128 stands for zero in the data rows.
Here are some points, one per row:
[ 92 128 150  93 115 145 111 148 102 126 176 139 107 124 136  71 109 156
 147 140  94  85 119 104  93 178 135 132 142  81 145 152 105 130 132 162
 160 147 136 163  82 211 139  86 140 174 150 143 104 125 120 104 144 138
  84 108 110 126 142 102 130 127 113 152]
[160  96 100 124 100  92 118 181 188 174 137 154 103 172  90 145 136  62
 132 151 106 125  66  60 158 139 126 110 167 122 153 126 138 145 101 136
 152 162  94 174 102  87 140 139 139  50 161 131 198 158 168 181 104 169
  84 110 138 153 121  98 105 151  79 135]
[137 149 120 196 169 182 142 153 128 134 166 102 150 161 150 162 229 109
 122 106 160 125 131 105 140 150 106 157 168 136  97 181  94  88  72  92
 117 137  93 144 143 167 111 129 195 115 146  94  97 139 120 120 143 145
 133 156 166 134  93 174 142  96  98 113]
[206 133 103 108 139 187  88 146 102 120 131 110 177  48 134 132 168 112
 152 151  91 130 131 150  77 112 108 115 171 123 126 101 185  94 200 132
 203 143 170 106  79 161 163  85 104 105 101 109 158 138 143 106  79 142
 154 158 160 152 153 126 102 108 113 187]
[140 114 195 121 124 197 159  86  49  79 140 156 170 144  97 182 158  90
 123  80  92 117  61 145 109 120 181 148 134 204 112 123 128 179 152 113
 120  96 137  94 106 129 140 164 102 111 166 160  84 114 145 111 158 121
 149 131 101 114  79 156 154 141  89  95]
[107 124 148 115 116 168 141 179 142 145 169 135 134  97 149  99  83 142
 110  79 137  84 128 133 102 143 183 149 150  92 139  97 119 144  99 129
  94 165 123 128  95 169  97  88 120 156 147  96 131  97 173 114  88 105
 129 120 122 166 128  69 142 129 101 148]
[ 85  66 150 181 161  74 103 137 149 152  90 151  92 120 166 164 164 115
 124 108  59 159 107 144 150 106 113 158  78 147  71  96  96 173 163 175
 136  36 145 107 148 149  91 122 177 166 148 137 136 149 109 112 128 115
 112 127 194  92 114  44  69 166  85 143]
[110  79  98  65 159 106 140 148 186 137 163  96 131 119 131 116  60 181
 126 141 174  96 110 127  57 144 107 112 179 123 132  85 113 141  98 138
 195 130 129 102 165  76 170 113 111 147 110 112 161 110 115  99 161  91
 119 175 147  50  45 141 132 110  61 150]
[124 133 190 127 184 108 128 108 127 134 109 123 107 133 156 115 148 218
  97 152 103  89 109  90 145 151 149 150 111 116 186  97 151 106 123 110
  82  92 127 165  61 133 138 107 127 103 123 153 175 129  96 160 130 147
 151 125 100 123 155 155 148 143 141 133]
[152 158 162 141 179 113 142  86 128 176 114 129  87 231  77  99 106 110
 174 136  99  96 140 140 116 141 141 164 108 113 139 107 172 132 139  92
 164 118 136 143 141 116 103 111 128  87 121  97 123  85 143 141 111 108
 170  96 103 117 146 128 158 127 135 131]
[144 154 113 120 120 110 155 133 107 139 174 119 172 126 128 136 139 143
 157 147 109 168 107 150 117 115 130 172 103 128 121 151 129 130 103  64
  81 172 213  79 202 165 115 151 168 144 163  88 178  98  94 144 109 182
 132 121 121  77 167 120 104 157 161 115]
[124 129 109  97  86 142 122 100 108  67 134 147 160 200 105 120 181  80
  26 113  43  92 146 173 120  81  93 108 117 158 155 148  94 143  77 142
  80 121 164 111  71  96  94 183 130 163 100 141  90 134 137 110 126 175
 136 112 105 130 110 111 118 163  90 147]
[136  80 154 118 121 113 137 125 101  98 143 161 125 102 168 135 197 101
 140 124 195 112  94  89  85 121  86 104  92 132 119 167 141 166  71  74
 127 112 127 154 182  98 110  86 168 130 118  79  88 155 137 139 149 159
 145  96 120 129 110  96  96 119 143 143]
[118 208 182 151 119  88 179 181 147 162 142 169 177  91 125  88 131  98
  40 142 164 140 137 129 123  99  62  91 123  52 114 133 192 160 146 171
 154  38 116 106 188 146 143 255 107 129 154 166 141  71  88  95 154 127
 108 108 105 208 123 140 128  51 146  82]
[117  94 116 171 106 131  86  84 140 141 121  96 106 136 129  84  43  84
 102 163 115 150 138 147 123 165 209 164 113 121 153  79 104 149 170 164
 225 108 130 127 137  94 157 124 182 109 155  75  75 146 169 142 138 204
 113 146 126 164 114 154 140 109 154 103]
[111 160 108 169 130 125  84 141 122 134  82  60 128 155  70 120 205 196
 155 103 185 111 170 124 127  61 131 105  79 131 135 105 117 217 171 163
  61 174 122  94 164 121 179 118 110 112 191 128 131 232 150 166 179 102
  89  74 184 140 190 133 165  96 120 154]
[ 81 143 114 103 111 166 114 126 172 175 138 115 134  82 138 102  87  96
 144  84 129  76 104 108 121 189 156 139 113 142 111 107 151 118 120 121
  81 134 149 141  99 131 127 111 100 182 152 120 115 132  97 117 107 141
 113 108 151 150 134 120 133 119 104 157]
[166 130 125 118 101 100 109 118 151 110  65 133 160 172 127 163 166 124
 150  95 144 158 160 179 165 142 204  45 131 102 132  97 154  80  99 151
 128 141 154 205 159 178 139 138  91 183 142 140 136  76 147 135 189 160
 136 131 127 101  87 116 105 142 153 116]
[152 163 155 135  93 130 107  74 184 131 139 205 129 100 150 149 114 129
 132 135 111 143 148 179  99 104 126 151  69 134 186 164 129  69 128  82
 106 151  89 127 156 183 182 131 115 137  81 185 119 127 153 184 159  98
 117 144 164 100  89  62 131 105 147 125]
[106 124 119 153 100 157  97  94 109  90 142 124 185 153 204 120 117 129
 141 178 109 136 109 116 200  64 153 135  81 115  94 119 162 127 130  79
 192 182  77 108 124  81  66 140 142 164 147 124 177 127  96 112 120 111
 112 129 134  90 131 155 111 104 157  73]
[145 117 106 145  62  96 210 107 100 112 158 114 119 164 194 134 102 128
 166 194 155 154 167 120 134  98  90 157 163 153  51  91  90  67 140 151
  82 107 103 159 159 159 177 139  77 125 124 115 123 213 101  90  97  96
 186  62  90 189 152 131 118 213 104  71]
[118 128  92 135 200  97 104 144 127 124  51 126 135 103 110 158 108 140
 170 131 122  86 148 131 155 119 117 137 148  74 158 198  89 159 145 135
 141 111 137 118 164 121 129 108  70 154  38  95 200 148  96 117 106 138
 167 206 119 145 114 169 214 137 120 135]
[172  85 146  81 158 130 119 170 158 161 141 181 159 115 138  50  96 163
 197 194 182 173 191 116 151 150  93 118 157 245 136 147  80 142 102 181
 117 128  62  78  93 131 123 134  83 116 115 118  59  60 155  96  95 141
 131 116  81 150 172 211  56 136 131 140]
[ 88 165 144 154 117 127 136 121 109 119 104 135  79 115 119 138  78  89
 143 130 135 129 225 109  82 139 124 162 127 116 127  99 126 112  94 122
 172 149 145 152  86  55  58 145 142  72 139 149 119 100 122 192 134 139
 109 164 164 134 131 160 171 174 163 131]
[ 93  79  84 191 116  92 154 115 168  52 120  78  99  87  57 140  83 134
  94 118 174 196 143 159 178 117  56 134 133 182 172 145 117  89 159 125
 130  89 137 162 125 206  82 111  26 135 180 179 103 121 116 178  83  76
 167  70 104 143 142 127 114 123 130  89]
[113 111  71  85 117 117 156 143 124  67 145 109  77  91 118 101 143 129
 187  30  87 153 134 126 174 104  98 143 157 143 126  78 133 156 165 102
 105 130 125 151 146 151 156 209 199 133  17  99 171 105 109 128 158 113
 106 118 108 120  70 122 169  88 175 107]
[149 117 130 105 171 167  93 118 108 155 141  76 142 125 114 190  72 106
  84 141 113 108 137 118 113 141 147  91 189 166 158 180 101  97 141 156
 121 165 133 116 143  63 147 136 170 105 117 178 179 119 125  80 136 106
 108  84 164 130 204 110  85 117 125 155]
[166 158  77  94 134 157 150 184  42 191 121 161 121 108 129 160 166 195
  62 101 151 159 106 102 167 144 127 175  69 133  92 157 131 104 151 110
 160 128  93 159 135 101  98 113 146 115 131 113  49 172 112 100 133 121
 141 139 110  91 113 101 136 125 130 152]
[118 154 114 138 112 122 132  86 136 121 101 139 107 140 112 143  73 132
 161 111 182  99 101  81 138  56 158  63 144 100 120 134 101  86 138 129
 133  92 155  49 126  67 113  72 145  53  93 179 127 121 143 128 112 141
 134 202  75  98 167 134 105 110 152 188]
[146 121 150  89  98 113 146 146 139 104 119  81 102 160 136 108 145 157
 104 130 112 178 125 197 127 180 129  89 125  88  84 213 210 149 134 139
  75 177 116 104 105 106 130 111 127 165 131 144  88 152 154 159 176  83
 153 216 166 149 137 143 129 124 133  70]
[ 92 166 146 143 151 114 107  86 116 139  93 144  94  97 109 143 161 120
 106 159 136 142  79 116 121 193 128  90 126  95 123  92 115 117 105 128
  70 135 130 143  79 116 152 104 129 126 109 120 135 118 136 108  61  76
  79 113 111 103 133 160 156 158 215 130]
There is one direction along which these points spread out most. Take the direction at right angles to it along which they spread out most. Then take the direction at right angles to both along which they spread out most. Go by this last direction. Where along it does each point below lie, from 0 to 99? The average is 50, and the first point in the table lies past the average. One standard deviation of the points above along it is 16.
[113 111  71  85 117 117 156 143 124  67 145 109  77  91 118 101 143 129
 187  30  87 153 134 126 174 104  98 143 157 143 126  78 133 156 165 102
 105 130 125 151 146 151 156 209 199 133  17  99 171 105 109 128 158 113
 106 118 108 120  70 122 169  88 175 107] -> 29
[149 117 130 105 171 167  93 118 108 155 141  76 142 125 114 190  72 106
  84 141 113 108 137 118 113 141 147  91 189 166 158 180 101  97 141 156
 121 165 133 116 143  63 147 136 170 105 117 178 179 119 125  80 136 106
 108  84 164 130 204 110  85 117 125 155] -> 58
[118 128  92 135 200  97 104 144 127 124  51 126 135 103 110 158 108 140
 170 131 122  86 148 131 155 119 117 137 148  74 158 198  89 159 145 135
 141 111 137 118 164 121 129 108  70 154  38  95 200 148  96 117 106 138
 167 206 119 145 114 169 214 137 120 135] -> 16
[ 85  66 150 181 161  74 103 137 149 152  90 151  92 120 166 164 164 115
 124 108  59 159 107 144 150 106 113 158  78 147  71  96  96 173 163 175
 136  36 145 107 148 149  91 122 177 166 148 137 136 149 109 112 128 115
 112 127 194  92 114  44  69 166  85 143] -> 49
[107 124 148 115 116 168 141 179 142 145 169 135 134  97 149  99  83 142
 110  79 137  84 128 133 102 143 183 149 150  92 139  97 119 144  99 129
  94 165 123 128  95 169  97  88 120 156 147  96 131  97 173 114  88 105
 129 120 122 166 128  69 142 129 101 148] -> 64
[124 133 190 127 184 108 128 108 127 134 109 123 107 133 156 115 148 218
  97 152 103  89 109  90 145 151 149 150 111 116 186  97 151 106 123 110
  82  92 127 165  61 133 138 107 127 103 123 153 175 129  96 160 130 147
 151 125 100 123 155 155 148 143 141 133] -> 42
[117  94 116 171 106 131  86  84 140 141 121  96 106 136 129  84  43  84
 102 163 115 150 138 147 123 165 209 164 113 121 153  79 104 149 170 164
 225 108 130 127 137  94 157 124 182 109 155  75  75 146 169 142 138 204
 113 146 126 164 114 154 140 109 154 103] -> 48
[145 117 106 145  62  96 210 107 100 112 158 114 119 164 194 134 102 128
 166 194 155 154 167 120 134  98  90 157 163 153  51  91  90  67 140 151
  82 107 103 159 159 159 177 139  77 125 124 115 123 213 101  90  97  96
 186  62  90 189 152 131 118 213 104  71] -> 58
[137 149 120 196 169 182 142 153 128 134 166 102 150 161 150 162 229 109
 122 106 160 125 131 105 140 150 106 157 168 136  97 181  94  88  72  92
 117 137  93 144 143 167 111 129 195 115 146  94  97 139 120 120 143 145
 133 156 166 134  93 174 142  96  98 113] -> 70
[152 163 155 135  93 130 107  74 184 131 139 205 129 100 150 149 114 129
 132 135 111 143 148 179  99 104 126 151  69 134 186 164 129  69 128  82
 106 151  89 127 156 183 182 131 115 137  81 185 119 127 153 184 159  98
 117 144 164 100  89  62 131 105 147 125] -> 39
[172  85 146  81 158 130 119 170 158 161 141 181 159 115 138  50  96 163
 197 194 182 173 191 116 151 150  93 118 157 245 136 147  80 142 102 181
 117 128  62  78  93 131 123 134  83 116 115 118  59  60 155  96  95 141
 131 116  81 150 172 211  56 136 131 140] -> 81
[118 154 114 138 112 122 132  86 136 121 101 139 107 140 112 143  73 132
 161 111 182  99 101  81 138  56 158  63 144 100 120 134 101  86 138 129
 133  92 155  49 126  67 113  72 145  53  93 179 127 121 143 128 112 141
 134 202  75  98 167 134 105 110 152 188] -> 36
